One turn moves each row of this set onto another row. After a few examples, where does it send each row asked below?
K_237: [ 3.19  1.64 -1.90  0.87  0.51 -0.86  2.39 -0.91 -0.55  0.17  1.62  2.59]
K_320: [ 2.77  0.52 -2.12  2.22  0.13  0.26  1.75  1.47  0.31 -1.39  3.49 -1.53]
K_105: [ 1.05  0.72  0.25 -0.73  0.30 -1.15  1.78  1.57  0.94  0.94  2.17  1.77]
K_122: [ 3.66  0.20 -2.59  2.71  1.36  0.57  3.10  2.79  0.94 -0.72  2.87 -0.59]
K_367: [ 3.95 -1.39  0.11  1.14 -0.41  3.82  1.06  2.39  2.43  1.58  1.67 -1.57]
K_16: [ 3.52 -0.37  0.99 -0.83 -1.23  2.34  0.76 -1.28  0.74  2.49  0.32  1.40]
K_235: [ 4.09  0.06  0.67  0.07 -1.02  1.67  1.41 -0.21  1.07  1.42 -1.47  2.48]
K_232: [ 3.43  0.73 -0.59 -0.98  2.92  3.02  2.58  1.10  0.09  1.64 -0.18  0.79]
K_900: [ 3.45 -0.81 -1.02  3.11 -2.82 -0.26  0.88  0.28  1.31  0.37  3.19  0.26]
K_824: [ 5.93 -0.79 -1.81  2.74 -0.11  3.85  1.71 -0.26  0.80  0.72  0.93 -0.92]
K_98: [ 0.45  0.71  1.24  0.05 -0.07 -0.41  2.24  0.27  1.31  1.13  2.32  0.58]
K_452: [ 2.80  0.06 -2.60  2.02  1.35  1.14  2.16  1.40  0.53  0.47  4.62 -1.47]
K_22: [ 2.56 -1.59 -1.59  1.01 -0.61  3.00  2.98  3.47  2.50  0.88  2.47  0.42]
K_170: [ 4.54 -0.67 -2.98  2.17 -0.96  3.73  1.70 -0.09  0.14 -0.23 -0.18  0.65]
K_630: [ 4.29  0.12  0.91  3.01 -1.54 -0.09  2.73  0.92  0.87  1.95  3.24  1.27]
K_90: [ 6.64 -0.60 -2.96  1.70  0.26  3.06  1.39  1.10  0.36  0.43  0.66  0.24]
K_665: [ 4.37  1.75 -0.21  0.94  0.64 -0.10  0.76 -2.14 -0.97  0.94  0.67  0.41]
K_531: [ 2.79 -0.09 -2.93 -1.15  1.78  2.78  0.67  0.37  0.91  0.02 -0.18 -0.58]
K_653: [ 2.39  0.88  1.19 -0.43  1.21 -0.93  2.01  1.29  1.36  1.99  3.15  0.27]
K_771: [ 4.27 -0.42  0.47 -0.25  0.13  2.46  1.82 -0.10  1.16  3.16 -0.51  2.75]

K_22 -> K_630
K_90 -> K_452
K_900 -> K_237
Now find these:
K_170 -> K_122
K_771 -> K_824

One turn moves each row of this set onto another row. After a few examples, where does it send each row asked below?
K_946: [ 1.79  1.38  1.37 -1.15  1.75  0.20  0.23  1.38 -2.06 -1.49  3.40  0.36
  1.58  0.44  0.84]
K_876: [ 1.34 -0.99  1.24 -0.84 -0.62  0.38  1.16 -0.18 -1.95 -1.31  0.11 -3.26
  1.30  0.40 -1.39]
K_671: [ 1.37 -0.02  0.18  0.14 -0.96  1.42  0.70 -0.50  0.01 -2.19  3.01 -4.81
  0.45  0.37  0.80]
K_166: [-1.11  1.17 -1.10 -0.29 -1.80 -1.51  1.47 -0.70 -2.24 -0.76 -0.75 -2.58
 -0.37  0.54  0.58]
K_177: [-1.55 -0.56  0.84  0.86 -0.09 -1.20  1.72  1.62 -1.04  1.26  1.78 -1.38
 -2.90  0.38  0.32]
K_828: [ 1.68 -1.10  0.70  1.29 -0.10  2.97 -1.20 -1.42 -2.66  0.60  3.14  1.14
  0.17  1.22  0.72]
K_313: [-0.69  0.92 -1.53  1.02 -2.07  1.94  0.26 -2.26 -0.91 -1.43  0.94 -3.11
 -2.25  0.82  1.44]
K_308: [ 0.31 -0.13  0.39  3.29 -1.84  0.90  0.31 -1.94 -1.08  1.17  3.68 -0.64
  0.78  1.74  1.48]
K_74: [ 1.95  0.80  0.52 -0.18  1.40 -1.58 -1.61 -0.42 -2.52 -2.51 -0.04 -1.85
  0.39 -0.45  0.92]
K_54: [ 1.03  1.07  1.00  1.40  0.21  1.32  0.01 -0.20 -0.94  1.34  1.25  1.75
  2.94  0.52  1.07]
K_692: [ 1.27  1.13 -0.14  0.88 -0.88 -1.65  0.53 -0.40 -1.88  1.08  3.32 -1.60
  2.81  1.12  1.70]
K_279: [-0.64 -2.05  2.19 -0.20  0.18  0.86  1.62  0.99 -2.00 -1.91  1.64  0.19
  0.03  0.06 -0.90]
K_563: [ 2.59  0.15  0.20 -1.06  0.92  0.40 -0.97  0.08 -3.40  0.58  2.81  0.24
  2.11  0.59  1.03]
K_664: [ 0.38 -0.58  1.07  3.57 -2.37  2.07 -0.22 -0.99 -1.19 -0.02  1.62 -2.53
  0.70  1.60  0.13]
K_250: [ 0.81  0.26  0.17  2.26 -0.76  1.70 -1.72  1.29 -1.12  0.82  3.08  0.89
  2.15 -0.16  2.28]
K_798: [ 0.46  0.89  1.50  1.76 -1.29 -2.43  1.10  0.92 -1.65 -0.28  2.25 -1.41
  1.87  1.13 -0.14]
K_615: [-0.14 -0.45 -2.16  1.39  0.78  3.00 -0.21 -1.87 -1.30 -0.64 -0.55 -1.42
  0.15  0.16  2.83]
K_57: [ 1.03  0.38 -0.52 -1.54  1.61  2.94  0.17  0.09 -0.85  0.94  0.98 -3.67
 -1.84  0.28  1.37]
K_658: [ 1.03 -0.17 -1.81 -0.22 -0.52 -0.38 -0.82  0.90 -0.34  0.83 -1.15 -1.62
 -3.01  0.98  2.05]
K_650: [-1.03  0.66 -0.56 -2.10  0.42 -0.65  0.66  1.04 -3.27 -1.86  0.68  0.45
 -1.17 -0.36  0.99]
K_468: [ 3.22  1.81  0.81  1.48 -0.71  0.01 -0.72 -1.27 -0.44  1.17  1.61  0.28
  1.76  0.86 -0.22]
K_477: [ 0.06  1.30 -0.07 -1.28  1.82 -0.13  1.39  1.43 -0.03  0.28  3.34 -2.10
 -2.44  0.03  1.84]
K_694: [-0.46  1.32  0.54  0.32 -1.31 -2.26  1.34  1.89 -1.55  0.78  1.20 -3.06
 -0.40  1.02 -0.11]
K_546: [-1.64 -0.24  0.87  3.49  0.24  1.37 -0.28 -1.61 -0.50 -2.31  1.31 -0.73
 -0.60  0.18  2.68]
K_556: [-0.46 -1.16  0.95  1.02 -3.32  1.34 -0.89  1.93 -0.82  0.26  1.49  1.09
  0.48 -0.11  1.56]
K_247: [-0.59 -1.47  0.32  0.65 -0.30  1.79  0.49  0.33 -1.79  1.94 -0.58 -2.89
 -2.22  0.58 -0.22]
K_465: [ 1.03  0.53 -1.32  1.01  0.30 -3.29  0.01 -0.05 -1.75 -1.44  1.67  0.34
 -1.85 -0.23  0.91]
K_643: [-0.67 -0.93  1.26  0.75 -0.17  1.88  1.20  0.66 -0.11 -2.74  4.64 -1.33
 -0.84  0.05  1.30]
K_390: [ 1.53  1.54 -1.46 -0.48  2.57  0.71  0.57 -1.95 -0.59 -1.77  1.45  0.54
 -1.11  0.11  2.11]
K_6: [ 1.75 -0.11  0.96  0.71  0.72  4.68 -1.24 -0.48 -1.65 -1.18  2.88 -0.80
  0.42  0.98  1.05]
K_225: [ 0.15  0.34  0.62 -0.43  1.12  4.83 -0.25  0.23 -1.12 -0.32  2.16 -1.04
 -2.16  1.00  0.91]
K_155: [-0.24  1.02 -0.19  2.32 -0.39 -1.63 -0.84 -0.39 -0.91 -2.33  1.34 -3.39
  0.72 -0.24  2.79]
K_473: [-0.69 -1.48 -2.03  2.86 -1.56 -0.94 -0.75  0.03 -2.37 -0.35 -0.31 -1.62
 -0.62 -0.12  1.57]
K_956: [ 0.86  1.56  0.96 -2.44  1.91  0.14  0.69  2.17 -2.05 -0.45  2.17 -0.40
 -1.09  0.47  0.13]
K_522: [ 1.72  1.08  0.61  0.43 -3.22 -0.52 -0.88  1.09  0.75 -0.62  3.77  0.08
 -0.88  0.12  1.50]
K_770: [ 0.88  0.08  0.94 -0.99 -1.62  2.90  0.11  0.00 -0.55  0.66 -0.83  0.42
  2.14  0.44  1.16]
K_165: [ 2.97  1.03 -0.05  2.39 -1.70  0.51 -2.46  0.14 -0.65  0.67  3.37 -0.56
  0.97  0.27  0.99]
K_604: [-0.07  0.15 -2.14 -0.12  0.02  0.73 -0.44  1.11  0.30  0.67 -0.29 -1.68
 -2.46  0.82  3.57]
K_526: [ 0.57 -0.33  1.56  0.94  1.91  1.41 -0.99 -1.68 -2.04 -2.58 -0.11  0.79
 -0.90 -0.08  0.69]
K_821: [-0.63  0.41 -0.99 -0.73  0.17  2.81 -0.51 -0.54 -1.85 -2.52  2.31 -0.07
 -3.09  0.03  1.85]
K_372: [ 0.56  0.19 -0.93 -0.43  0.33 -0.61  0.36  0.45  0.01  0.71 -1.08  0.19
 -3.38  1.23  1.59]
K_997: [ 3.12  2.42  0.64 -1.58 -1.53  0.95  0.09 -0.91  1.04 -0.27  1.52 -0.61
  0.75  0.67  1.07]
K_353: [-0.46  0.40 -1.31 -0.30  0.86  0.52  0.72  0.63  0.71  0.54 -0.25  0.16
 -2.83  1.10  3.13]
K_158: [-1.08  0.07  0.20  2.38 -2.01  2.44  0.46 -0.02 -0.62  0.91  1.23 -3.72
 -1.49  1.55  0.66]

K_166 -> K_650
K_390 -> K_615
K_165 -> K_468
Now find these:
K_694 -> K_956
K_664 -> K_798
K_522 -> K_997
K_155 -> K_74
K_247 -> K_177
K_692 -> K_563
K_372 -> K_353
K_876 -> K_279

